[[  1  -5  -5  -4  -9  11   5 -32 -16  19  -7 -26]
 [-10  29  -5  13 -23  -2  21  -6  42  28 -19  40]
 [  8 -12 -13  10  10  -1 -29 -33 -29 -20 -13  18]
 [-17  21  20 -17 -20  -7  -7  -3 -21   7 -18   0]
 [-17  -2 -27   5  -8  17  -5  19  16 -37 -17 -42]] --> 8

[[-13   4 -10  -9  -8  -3 -18]
 [ 35 -21  15 -19   1  37  39]
 [  2  -5  -2 -14  -4  13   1]
 [ -4 -14  -7 -27  -4  22   2]
 [ 13 -11   2 -14  -4  20  14]
 [ -7  18  23  44   7 -14  -4]] --> -4

[[ 14  15   2 -36 -10 -18 -38   3  32]
 [-11 -29 -14  17  -7   5 -14   9  22]
 [  8 -16  44 -16  -3 -30   2 -17  10]
 [ -4  -8 -35   0  11  38 -14 -15 -28]
 [-10  -1 -32  20 -11  -5   1 -20 -28]
 [  2 -35 -14  28  -4 -17   6 -32 -35]
 [-18  30 -13  17   5   1  15  28  12]
 [  8 -15  12 -30   3 -12 -12   5 -18]
 [-11 -22 -23   1   3   0  -9 -27 -47]
 [  0  -2  10  -9   3 -25  12   3 -40]
 [ 14   0   7 -25 -33 -28 -13 -17   9]] --> -11

[[  2   9  23   0   1  13   4   0 -48  23  15 -24]
 [ 17   1 -27   7  15  -8 -28  24 -29   2  20 -30]
 [ 32 -13 -17 -20 -22  24  21 -35 -32 -27 -24  -4]
 [ 10   0   1 -17  19 -24   7 -33  -8  10 -26  -8]
 [-30  35  -1   2  15  -2 -14 -17   3 -16   3  -7]
 [ 20 -36 -17  -1   3   2  11  14 -13  12  -1 -10]
 [-31 -12   7  12 -11 -18 -16   5 -10 -16  -4  16]] --> -30

[[  2 -12   1   4  33  -1  47 -10   1  30   2  15  -4  13   8]
 [ 25  20   9  10  17 -10  20   3 -12  28   9   0   0   3 -10]
 [ 11  14   2 -10  -9  -4   0  11 -13  13  11 -19   9   9  -3]
 [ 23   1  -6  -8 -15  -3 -20   6  -9   7  16 -18  -5 -19  -9]
 [-16  38  31  31  19 -14  26   0   4  -3 -10  29   7  18  -1]
 [ 17   9  -4  -8  12   6  21   9 -10  29  -1 -13  12  25  -1]
 [-18  31  19  16   5  -8   9   5   1  -9 -16  12  13  22  -2]
 [ -8  43  25  23  -4 -16  -6   7  -2 -14  -7  10   8   5 -10]
 [  6  -7   8  14  17 -12  17 -12   4   9  13  20 -16 -19  -1]] --> -18

[[-28 -23  37 -38 -15  28  38  24  11]
 [ 15 -37 -29 -27 -21  35  14 -16 -12]
 [-18  35  29  14 -20 -22 -30  29 -33]
 [-25 -18  18  21 -25 -16 -27 -38 -37]
 [ -2  18  -3   2  -6 -18 -27  27  13]
 [ -5 -24  17  27 -34  -1  22  31  -4]
 [-17 -14 -20   2  -6  35 -35  34  27]] --> -2
---
((19, 70, 88, 89, 87, 18, 66), (8, 13, 30, 74, 55, 18, 77)) result: 89, 88
(25, -9, 17, -44, 44, 24) result: 44, 25
(519, 365, 590, 150, 862) result: 862, 590
(643, 104, -517, -290, -583) result: 643, 104
(960, -921, -226, -8, 757) result: 960, 757
((454, 478, 275, 176, 522, 691), (510, 658, 862, 493, 774, 565), (689, 505, 744, 520, 516, 634)) result: 862, 774
((6781, 2974, 3356, 8337), (4025, 1446, 2347, 6477)) result: 8337, 6781
---
[[-14  20  -7 -27  25]
 [-13   0  -2  -1   9]
 [ -9   0   7  44  -2]]: 20

[[ -2 -17  -9   3   1]
 [ -8 -44  14   3 -27]
 [  2  13   2  -2   5]]: -17

[[ 12  16  48  30]
 [ -1  -3  10   8]
 [  2  -4 -15 -12]]: 16

[[-21  13  28 -24   8  24  40]
 [ 10  -6 -12  13  -4 -11 -19]
 [ 11  -7 -13  14  -4 -12 -21]]: 13

[[ -4   1   3  -4 -12   1  38]
 [  5   6 -17  -1   6  20 -17]
 [ -6  -1 -24   1   6   1  19]]: 1

[[  1  -7 -11  -6   3]
 [-12 -15 -18  -2  -3]
 [ 36  16  -1 -38 -11]]: -7
